In the data rows, the value 128 means zero.
How far apart are the two rows of each pair, measured in a hidden way? 0 means very close, and 20 very far. Two or three weighted sums of its numbers give each row a place; it is the straight-line distance between the places.
[151 110 135 138 173 137 109 106 154  81 149  84 170  82 138 153 137]
[157 125 144 150 137 124 118 123 106 160 117 129  86 133  69 151  95] 7
[119  97  98 143 116 185  72 144 113  90 113  83 113  82 123 119 131]
[197  77 171 176 122 143  97 121 188  97 119  84 104  88  97 132 145] 2
[116 175 156 126 138  85 127 128 154 130  95 177 113 124 132  86 151]
[136 146 145 141 107 114 107 178 148 153  80 152  67 170 115 140 103] 12
[145  51  92 166 119 135  88 131  62 142 151  90 116 140 153 146  73]
[119 194 143 142 118 132 138 196 127 194 107 152  94 145 122 134  94] 14
[112 199 118  66 173  96 136  93  93 129  98 205 164 124 123 125 142]
[122 172 149 124 172 106 168 126 147 125 150 174 127 130 141 134 187] 11
[140 109  99 166 144  93 124 176  80 103 145 119  90 114 131 163  74]
[141 143 180 158 195 120 134 109 160 106  95 160  84 149  26 146  82] 15
[ 89  93  53 104  93 174 100 124 135 170 123  73 156 111 180 128 111]
[135 118 126 150 119 180 170 102 154  96 154  93 123 103  84 118 155] 12
[110 179 131 138 112 123 164 156 133 199 115 139 117 157 129 105  97]
[188 110  99 152 162 140 131 112 150 110 115  75 184  73 146 149 158] 11
[169 116 170 165 137 110  84 101 145 115 169 105 102 119 133 106 140]
[145 104 125 153  88 145 144 150 127 163 152  75 149 113 142 128 124] 5
[101  98  62  94 126 183  81 151  70 128 139 101 150 112 151 145  97]
[112 139 133 167 120 126 110 181 161 184 108 152 112 138  85 120  88] 12
[173 177 134 160 127 117 100 180 135 190 125 139 105 177 127 157  86]
[142  90 112 183 170 123 176 170  84 184 145  92 116  99  92 120  65] 13
[125 123 123 165 119 136 144 170 124 123 152 102 113 123 112 142  66]
[158 145 133 155 159 167 176 162 199 123 105 110 134 113 125 120 133] 11
[147  90 169 168 126 131 106 107 157  79 134 101  84 111  89  90 137]
[175 132 129 118 153 129 122 110 118 112 139  86 180  98 137 152 176] 10
[161 131 131 147 167 134 166 134 162 125 131  87 195 144 115 151 159]
[167 116 115 145 151 166 132 124 174 136 140 104 198  90 172 140 163] 3
[172 129 132 183 152  95 162 109 119 156 105 113 130 162  95 209 114]
[130  81 168 124 163 166 124 120  96  78 148 113  93 120  90  98 103] 9
[181 146 158 171 115 122 158 118 134 145 139 119 119 121  67 177 109]
[157 124 110 119 175 120 131  95 142 125 127  94 195 154 126 166 150] 12
[143 114 151 121 147 102 121 128 124  93 149 103 177 134 191 126 133]
[ 83 144 140 142  68  99 120 149 125  66 135 167  68 172 156 116 128] 15
[186 138 150 106  99  73  98 106 101 157  82 175 137 191 149  82 144]
[170 126 168 167 103 131 103 137 167 124 104 148 106 104 134 127 121] 12
[145 153 147 132 149 106 152 173 121 169 114 164  95 139 143 126  73]
[139 113 120 160 138 128 144 153  78 178 109 123  95 109  63 174 101] 2
[220 142  81 172 146  93 180 118 132 155  79 111 140 166  77 244  86]
[ 80 150 146 144 112  80 158 117 136  97 144 153  78 181 106 117 156] 6
[101 103  48  84 111 167  88 152  96 150 122 135 173 139 169 161  97]
[110 104  91  98 167 206  74 111 104 122 154  79 203 121 187 137 100] 10
[188 132 108 154 131 105 175 139 124 168 131 122 143 146  78 219 126]
[112 109 132 140 139 124 123 142 128 118 123 118 126 117 125 184  62] 2
[120 153 138 166 116 119 130 171  89 167 124 168  80 156 149 135  62]
[149  86 128  92 116 165  72 130 120  99 123 120 168 160 150 131  99] 14
[149 178 152 140 123  72  81 167 104 169  99 164  83 181 144 148 104]
[164 130 119 172 101 158 180 182 111 173 172  99  97 143  95 155  64] 5
[111 135 132  30 143 118 117 101  43 144 160 151 161 113 171 117 149]
[163 111 135 109 183 157 115 121 158  95 120 126 146  96 125 132 138] 6
[106 165 133  35 124 144 118 119  88 149 148 152 179 114 157 108 130]
[129 179 115 176 138 107 161 219 150 161 108 175 107 191 132 159  93] 17
[177  97 142 148 165 106 170 162 104 176 122 139 126 124  61 177 100]
[154 148 158 166 160 111 170 200  60  85 182 127  96  29 121  50 121] 11
[110 136 176 129 128 114 133 113 123 161  85 162 114 166 134 122 152]
[149 102 156 148 143 138 126 121 137 129 114 115 119 152 102  97  99] 2
[118 184 156 113 156  78 134 109 175 125 129 155  65 141 136  99 170]
[ 84  97  90  50 109 178 118 147  78 135 125 124 155 134 130 154 102] 7
[168 102 177 145 145  91  67  99 161  84 130 147 128 109 127  89 115]
[157  92 109 158 118 126 111 147  80 160 150 128  84 131 106 172  78] 11
[ 85 107  73  86 132 171 138 138  79 105 145 116 150  74 153 107 124]
[153 115 143 184 152  83 199 114 108 179 131 114 158 126  59 151 123] 18
[155 148 117 134 110 147 128 127 156 109 143 110 192  92 131 144 151]
[115 122 124 144 120  89 165 157  69 145 140 130  72 120  90 131  76] 14
[104 155 183 152 136 103 134 132 182  76 104 189 106 115 100  78 136]
[108 203 161 118 125  79 135  89 129 128 132 157 120  80 150  66 194] 3
[100 103  74  81 100 162  51 136 107 144 100  97 148 115 170 156 115]
[127 188 129 144 121 117 170 183 106 170 115 122  81 116 125 132 107] 9
[ 76  77  66  85 141 173 116 126 115 130 136 130 162 118 115 161 111]
[130 111 108 158 139  97 153 138  96  82 175 118  95  70 126 154 121] 15
[ 97 143 150 156 148 108 199 151 110 103 151 131 124 143 145  66 143]
[152 133 113 134 163 155 152 151  75 139 150 126  83  85  81 148  95] 14
[ 89 121  81 114 101 165 101 130 132 162 113 127 123 101 161 123 138]
[117 103 126 159 131 199 139 118 191 106 124 132 127 144  62  97 145] 5
[ 79 117  81  87  91 179  66 139  89 123  98 117 111  99 176 114 112]
[151 163 149  90 133  96 117  70 146 164  80 152 120 156 118 148 180] 6
[129 153 154  81 105  87  75  72 120 156  66 156 131 130 140 117 114]
[ 70  66 107 112 107 163  90 138 142 109 109 140 142 135 125 116  96] 8
[170 100 155 170 155  73 202  96 118 121 155 110 143 169  86 175 109]
[140 111 125 144 114 157 141 129 149 125 140  74 148 122  87 157 140] 15
[ 88 168 157 122 125 105 100 111 154 108  87 169  83  98 141  85 152]
[110 111  81  72 131 172  70 125 140 127 120  87 147  76 145 151 121] 13
[193 131  87 162 158  86 188  81 137 161 146  90 158 101 131 235 161]
[175 108 168 118  97 101  36 117  96 151 117 126  67 119 147  94  86] 4
[ 61 105 164  87 120 166  90 159 124  98 126 145 105 117 142  66 106]
[107  92  74  90  94 160 100 132  84 108 154 107 179 170 201 149 125] 4
[155 104 199 137 128  95 114 109 116 119 106 154  83 188  80  72 154]
[110  71  81 133 126 154 144 120 123 144 116  86 138 112 129 137 139] 2
[145 144 144 155 177 113 207 128 177  99 117 111 185 148 108 163 168]
[ 99 172  97  71 176 125 129 153 121 184 136 171 160 132 133  90 125] 8
[ 92  55  79 117  63 173  84 125 103 130 137  65 156 122 147 136  97]
[ 61  75  58 102 152 138 112 130  56  92 136  93 116 100 158 126 112] 4
[192 159 125 199 139  98 173 119 138 133 115 102 125 120  65 166  94]
[183 104  93 167 116  95 100 163  59 165 143 110 121 117 124 162  73] 11
[ 81  78  65 103  88 179 112 157 113 110 144 134 173 138 121 118 119]
[104  68  74  84 105 165  92 146 111 124 159 134 166 106 140 144 149] 6
[ 86  84  85 113 133 172 114 129  92  99 121 102 147  84 117  78 133]
[148 130 159 110 154  87  99  92 143 140 101 132  74 131 111  99 152] 4
[116 130 125 109  72 180 135 138 148 152 136 142 139 136  99 134 137]
[ 80 182 175 138 137  58 164 120 157  68  93 211  68 119 135  67 165] 14
[111  76  58 118 113 184  55 131 105 132 126  89 180 116 177 149 120]
[137 158 179 104 117 114 139 114 119 168 108 164 133 150 152  98 144] 3
[189 141 121 160 178  70 139 174  84  87 149 132 105  83 172  97 132]
[118 132 131 149 128 122 143 104 125 104 151 137 140 182 182  88 128] 15
[144 108 107 149 124 133 114 122 117 140 130 112 102 128  72 185  91]
[157 128 131 141 156 143 177 123 137 118 142  98 168  81 125 135 151] 4
[160 141 142 152 117 149 127 127 169 110 132 125 115  78 106 116 140]
[ 90 156 159 102 132  75 119  91 141 104  93 143 112 149 159 121 169] 6
[ 72 129 163 109 104 133 132 110 141  84 160 164 134 169 147  85 162]
[ 89 126 107 148  85 101 156 109  77  87 156 134  94 126 123  67 119] 15
[ 62  83  74  88 119 168  97 151  89  97 143 136 144 131 159 125 123]
[ 78  95 108  92 158 171 102 131 112  91 110 129 110 124 145 123 124] 7
[ 81 111  82  85 125 170 108 135 124 120 122 127 142 106 180 124  93]
[ 98 134 152 110 132 142 156  81 108 117 187  98 115 176  94  93 159] 4
[136 130  90 171 128  93 186 141  91  95 150 105 118 106 141 141 140]
[143  97 165 137 122 161 154 135 164 138 153  99 172 141 105 132 127] 17
[ 65  75  84  64 116 175  74 131 120  99 122 111 146 104 139 134  97]
[123 117 118 155 108 135 160 172 162 142 128 121 162 137 118 142 145] 11
[121 163 147 133  98  66 124 123 128 128 100 181  91 102 117 119 148]
[174 104 166 116 131 122  67  77 147 139 110 147 126 140 152 125 142] 12
[117 125 146 142 156 167 198 178 155 105 162 136 167 165 119 121 144]
[162  66 183 141 108  79  86  61 129  88 139 105 142 107 134  60 140] 19
[178 116 119 178 178  88 146  66 160 139  87 111 120 145  71 221 134]
[ 71 109  59  95  64 182  95 144 119 127 132 129 137  88 171 118 112] 5
[137 141 115 145 121 141 103 101 105 152 115 109 132 120 120 193 109]
[105 163 141  57 135 130 162 151 117 143 109 197 162 105 149 132 130] 3
[145 164 123 145 142 120 128 165 115 166 105 150  93 139 121 153  94]
[127  92 167 105  86 170 126 114 162 131 137 141 157 107 111 171 150] 7
[154 141 166 148 163  97 143  80 117 161  97 105 154 110  44 187 115]
[ 88 113  86 149 119 146 117 116 190 117 127  91 109  99 117 155 162] 8
[ 68  82 102  62 143 176 108 107 127 114 155 110 159 127 116 143 102]
[166 106 125 136 162 120 150 117 128 121 130  98 159  99 189 136 149] 5
[132 158 151 141 148 115 153 209 139 145  93 124  77 184 123 144  75]
[123 140 108 138 129 131 163 110 137 131 163 103 106 155 105 132 140] 16
[104 114 108 164 103 149 184 115 161 150 114 129 158 171  67 150 145]
[168 140 107 142 145  87 185 107  81 164 151 101 116 118 115 197 104] 12
[136 109 132 122 132 116 120 132  64 149  97 122 106 142  67 154  75]
[ 74  71  72 134  72 155 109 183 105 158 107 111 129  97 150 130  98] 6
[142  99 150 137  76 149 112 118 122 129 138  98  84 113 106  94 108]
[149 166 135 149 111 112 114 161 118 156 111 154  88  98 140 154 112] 7
[116 118  85 185  93 148 160 147 168 104 184 102 174 196 134 144 137]
[125 164 145  88 127  76 123  78 137 160  95 177 126 153 146 127 163] 11
[126 142 133 127 100 150 117 147 107 127 116 122 130 127 138 100 148]
[176 118 163 140 146 155 115 107 152 153  93 122 100 123  98 121 112] 4
[130 150 137  75  77  74 104 101 138 142 144 181 128 165 153 143 196]
[140 115 109 149  90 156 175 139 147 161 146  99 179 154  98 159 131] 8
[114 164 163 117 153  93 136 128 172  87  94 138 105 105 150 147 216]
[121 200 145  45 135 103 172 128 122 159  86 208 166 132 132 161 137] 7
[ 91 102 152 136  89 131 147 119 125  87 174 139 138 211 137  94 156]
[105  89  60  98 107 188 135 140  72 128 132 105 185 131 149 157 149] 11
[187 106 158 136 138 139 146 133 158  77 143  77 186 100 136 123 173]
[131 133 114 145 139 128 182 172 208 171 152 127 154 156  95 152 128] 14
[150 129 138 120 149 151 166 151 141 128 143 116 173 158 146 140 155]
[125 152 123 157 116 116 135 160 140 128  87 162 116 154 114 128 107] 11
[ 74 101  87  85 170 159 107 106  97 106 163  95 153 102 154 111 133]
[ 93 187 131 141 169  98 159 116 160  50  94 137  63  78 118  76 182] 16
[ 83 163 110  78 134 112 157 140 100 158 116 168 140 141 156  87 158]
[ 59 117 128  66 124 192  90 126 116 150 143 131 166 123 165 110  90] 9
[137 133 172 115 125 103 119 113 137 115 115 134  89  92 110  62 122]
[176 126 110 127 153 158 133 110 165 101 140  95 173 105 169 148 140] 8
[187 100 144 188 167  91 179 128 130 122 147 122 121 110  85 172 123]
[139  76 167 154 112 131 118 129 165 100 136  91  95 106 115  72 135] 6
[ 97 117 139 129 124 109 170 134 111  95 188 137 122 206 110  51 169]
[ 71 103  86  83 113 207 104 154 121 102 153 135 148 123 196 115 127] 17
[122 163 133  71 126 120 150 152  92 147 147 187 139 131 175 124 119]
[ 80  68  98  86  81 164  59 130 115 120  84 127 122  83 164 142 101] 5
[147 105 151 148  91 109  81  59 170 114 103 100  95 149 122  84 184]
[148 122 178 142 146 113 113  79 168 113 107 121  92 111 108  86 177] 5
[ 85 149 113 148  62 172 159 137 166 117 189  62 148 145 216 108 165]
[163 152 152 102 147 135 118 128 137 126 126 129 180 116 149 165 134] 9
[ 83 159 114 152  94 143 103 174 146 190  98 171 114 133 169 195  72]
[151 167 190 116 144  75 145 105 129 103  83 144  74 150 131  71 168] 14
[186 121 166 175 150 127 134 177 111  93 160 105  86  75 155  53  96]
[128  99 158 118 105 116  97 140 135 167 134 122 100  68 147  98 105] 5
[ 76  79 105 106 117 148 121 131 108 113 121 106 149 118 144 118 151]
[ 74  86  82  53 100 185  83 154  62 122 157 114 147 106 130 124  77] 6
[165 120 105 138 178 111 130 104  93 144 119 154  81  92  79 186  91]
[139 113 158 143 166 110 162 102 137  87 149 130  93 122  40 183 123] 4
[135 150 137 113 128  73  70  97 139 158  96 157 141 151 139 112 153]
[132 171 142 152 104 118 125 181 104 195 101 140  56 137 117 158 118] 19
[ 97 106  97 121 114 165  90 145 118 137 109 121 104  92 147  93 165]
[160 115 179 142 136  91  94  89 137 104 108 135  73 117 125 143 150] 5
[103 100  87  78  70 172  73  97 108 144 112 142 151 127 168 160 135]
[123 130 148 149  81 101 173  98 122  74 163 132 161 202 157  79 155] 15
[121 166 137 163  71 138 122 178 172 192 106 142 101 139 136 111 128]
[113 176 149 125 164 100 150 127 177 102 126 141  71  83 113 117 146] 14
[117 172 146 109 107 113 150 179 147 176 136 162 122 137 139 116 115]
[134 133 137 154 136 140 149 194 159 167  78 150 118 155 114 148  82] 3
[135 116 124 119 170 118 156 171 117  73 143 140 190 103 167 138 145]
[105  95 111  99 115 172 149 127 105  97 146 120 221 167 138 141 101] 10
[ 97 146 140 101 113 161 172 127 185  75 135 120 134 166 156  90 152]
[167 127 117 142 157 134 134 106 195  84 133  87 184 137 174 154 161] 5
[202 116  83 165 145 119 113 128 112 128 119 114 123  92  84 176  98]
[141 147 144 148 125  68 123 165  72 137 111 170 131  70 149 125 110] 7
[119 136 139 153  92  89 110 131 131 112 182 142 123 193 129 114 141]
[124 101  87 140 126 112 129 134  81 138 114 110 112 138 132 145  58] 4
[107 189 143 103 160 108 155  99 121  87 110 153  93 130 130  77 169]
[137 174 109  96 147 128 127 148  95 106 106 166 179 111 166 143 155] 9
[110 187 105 138 100 136  97 141 113 165 102 155  80 152 131 138 118]
[113  89  66 100 113 188  82 114 122 122 120  93 169 134 130 134 136] 7
[ 79 151 125 119  88 103 116  84 153  65 142 120 128 204 171 105 144]
[107  83  63 119 121 165  85 140  87 144 130 111 169 122 143 151 110] 11
[ 85  86  81  80 115 158  78 141  79 112 146 110 128 135 197 154 129]
[108 146 143 125  98 137 106  94 147 100 135 150 106 170 144  78 167] 14
[145 102 182 152 121 124 119 126 123 140 126 142  93 131  93  71 124]
[ 97 100  69  96 119 169  86 141 116 145 104 121 105 118  85 156  91] 10
[113 126 111 139 145 124 119 119 112 117 125  93  98 136  76 203  78]
[164 167 143 140 147 135 112 151 110 178 121 143 129 147 132 145  83] 9
[ 59  81  81  76 111 180 101 142  56  94 106 144 134 104 116 136 109]
[137  85  98 140 122 158 151 127 156 127 146 118 153 158 106 121 141] 10
[ 88  96  91  97  96 181  79 132 118 107  88 117 113  66 154 105 134]
[153 124 142 142 143 165 162 116 175 138 145 120 159 151  72 147 171] 10
[137 128 165 128  85 122 133  94 142  99 182 108 132 195 126  96 121]
[ 97 130 143 144  74 136 130 122 104 105 164 119  86 149 139  94 115] 5
[145 161 135 114 122 109 134 147  80 170 138 144 141 109 158 159  75]
[ 85 183 138  32 147 110 142 109  84 145 136 200 183 126 160 131 164] 9
[122 114 165 143  95 125 124 127 107 117 147 118 113 193 138  71 142]
[123 154 152 132 105 126 102 192 151 186  89 180  97 164 141 145  87] 12
[130 128 146 178 143 110 157 127 171 120  99 159  97 127  26 162 105]
[ 88 137 157 153  65 160 117 148 167 125 148 138 101 203 150  97 133] 8
[126  82 177 125 135 107  77  73 147 115 119 152 116 142 120  80 155]
[156 155 113 125 175 151 187 149 144  98 163 122 163 115 105 133 147] 15
[140 102 123 164 118 112 156 143 137 175 110 110  89  86  97 140  91]
[107 155 117 160 117 137 160 204 170 174 102 167 102 152 123 103 107] 6
[109 101  94  90 138 165 106 111 117 106 135 113 188 147 148 139 130]
[133 182 128 120 121  94 100  75 167 123 108 148  88  93 145 116 159] 13
[ 84 116  86 101 140 139 113 147 105 121 155 108 172  89 174 133 119]
[155 110 136 161  99  96 142 143 108 151 137 144  82 132  58 137  93] 11
[123  89 102  95 108 172  80 129 117  88 156 134 150 115 135 157 123]
[102 110 109 159 133 118 123 147  83 122 145 130  77 129  62 136  75] 13
[141 110 110 161 114 131 129 123  83 118 113 108  99 146  85 210  82]
[ 98 119 120 133 100 121  81  99 109  49 152 133 117 163 228 106 143] 7
[180 104 135 155 108 138  71  64 185  88 162 116 114  67 143 104 140]
[118 127  98 160 156 143 123 147 140 117 104  87 115 127  95 160 106] 14
[127 149 110 141 135 100 148 186 120 200 105 158 100 118 124 126  79]
[138  89 143 139 115 161 165 115 179 137 154  98 156 145  90 132 135] 9
[136 177 150 147 128 108 151 164 129 194 123 167 130 178 151 141  77]
[122 119 115 114  84 120 133 131 173 141 158 104 152 153 120 159 194] 10
[125  86 143 145 120 164 123 145 132 119 126 111 148 116  76 157 141]
[139 149 140 108  75  96 116  73 184 154  71 167 115 179 109  97 194] 16
[112 114 110 113 114 168 154 122 148  88 132 106 153 163 121 164 159]
[112  85 132 138 120 152 140 118 198  98 135 119 144 151  96 155 126] 8
[ 81  90  65  97 133 172 119 141 100 124 129 131 146 133 125 119 116]
[ 83 105  96  79 103 171 117 163  88 156 143 118 146  98 177 108 102] 7
[134 132 132 123 120 117 134 134 123 105 145 111 187 127 129 136 128]
[141 139 135 119 137 194 146 175 173 154 102 103 183 133 109 131 145] 14
[151 120 104 132 110 101 137 119  85 136 152 120  63  78 127 160 127]
[110 155 119 126 117  80 152 102 121 121 114 155 110 109 108 125 197] 10
[ 92  77  52  84 121 183  84 154  77 127 149  98 154 114 182 160 113]
[101 108  94 150 142  87 144 150 111 122 100 130 105 128 101 139  68] 15
[159 156 147 111 133  85  90  95 151 184  96 159 130 140 150 106 173]
[128 176 181 138 151  97 147 154 139 198 103 167  95 165 154 109  95] 9
[ 96  96 100 103  87 180 125 137  92 145 130 142 148  94 157 146 141]
[ 92  94 138 159  65 182 154 106 199 106 127 127 123 173  91  98 138] 11
[148 181 118  97 156 144 102 116 100 150 143 135  68 159 147 141 111]
[121 183 142 162 115 133 125 179 155 198  96 159 128 130 122 155  70] 14
[167 192 146 100 120 112  93  83 129 153  98 123 136 177 180 100 128]
[145 123 129 121 150 146 138 107 146  92 118 117 168 112 158 130 174] 5
[105  75 104  89 108 162  80 119 101 145 147 107 152 105 151 102 121]
[136 173 150 153 137  95 110 158 124 189  74 173  95 145 110 119 102] 4
[166 109  87 165 138  98 101 119 122 103 137  61 172  96 180 112 136]
[145  88 164 113 128  98  28  76 162 151  75 137 128 192 174  99 132] 11
[132 103 152 163 128 133 147 173 139 105 147 129 137 175  75 137  74]
[154  75 175 184 110 107 137 108 168 146 143 127 122  84 122  65 149] 12
[182 108 194 136 116 128  96  89 141 114 115 107 104 146  93 143 111]
[107 185 117  46 113  87 166 146  91 107 133 195 185 137 154 149 129] 6
[ 77  64  94 101 113 151  80 140  94 114 104 128 139 113 162 147 113]
[180 119 126 166 142  99 130 131  77 203 124 137  75 153  76 184 124] 7
[143  95 152 137 139 159  75  91 163 146 116 140 141 140 116  84 140]
[ 66  85 104  74 147 191  96 144  96 116 133 130 116 113 106 155 104] 17
[136 186 129 144 159 107 134 155 132 179  79 129 126 134 134  99 110]
[100 126 119 132  93 172 124 140 160 110 110 110  92 122  61 139 158] 16
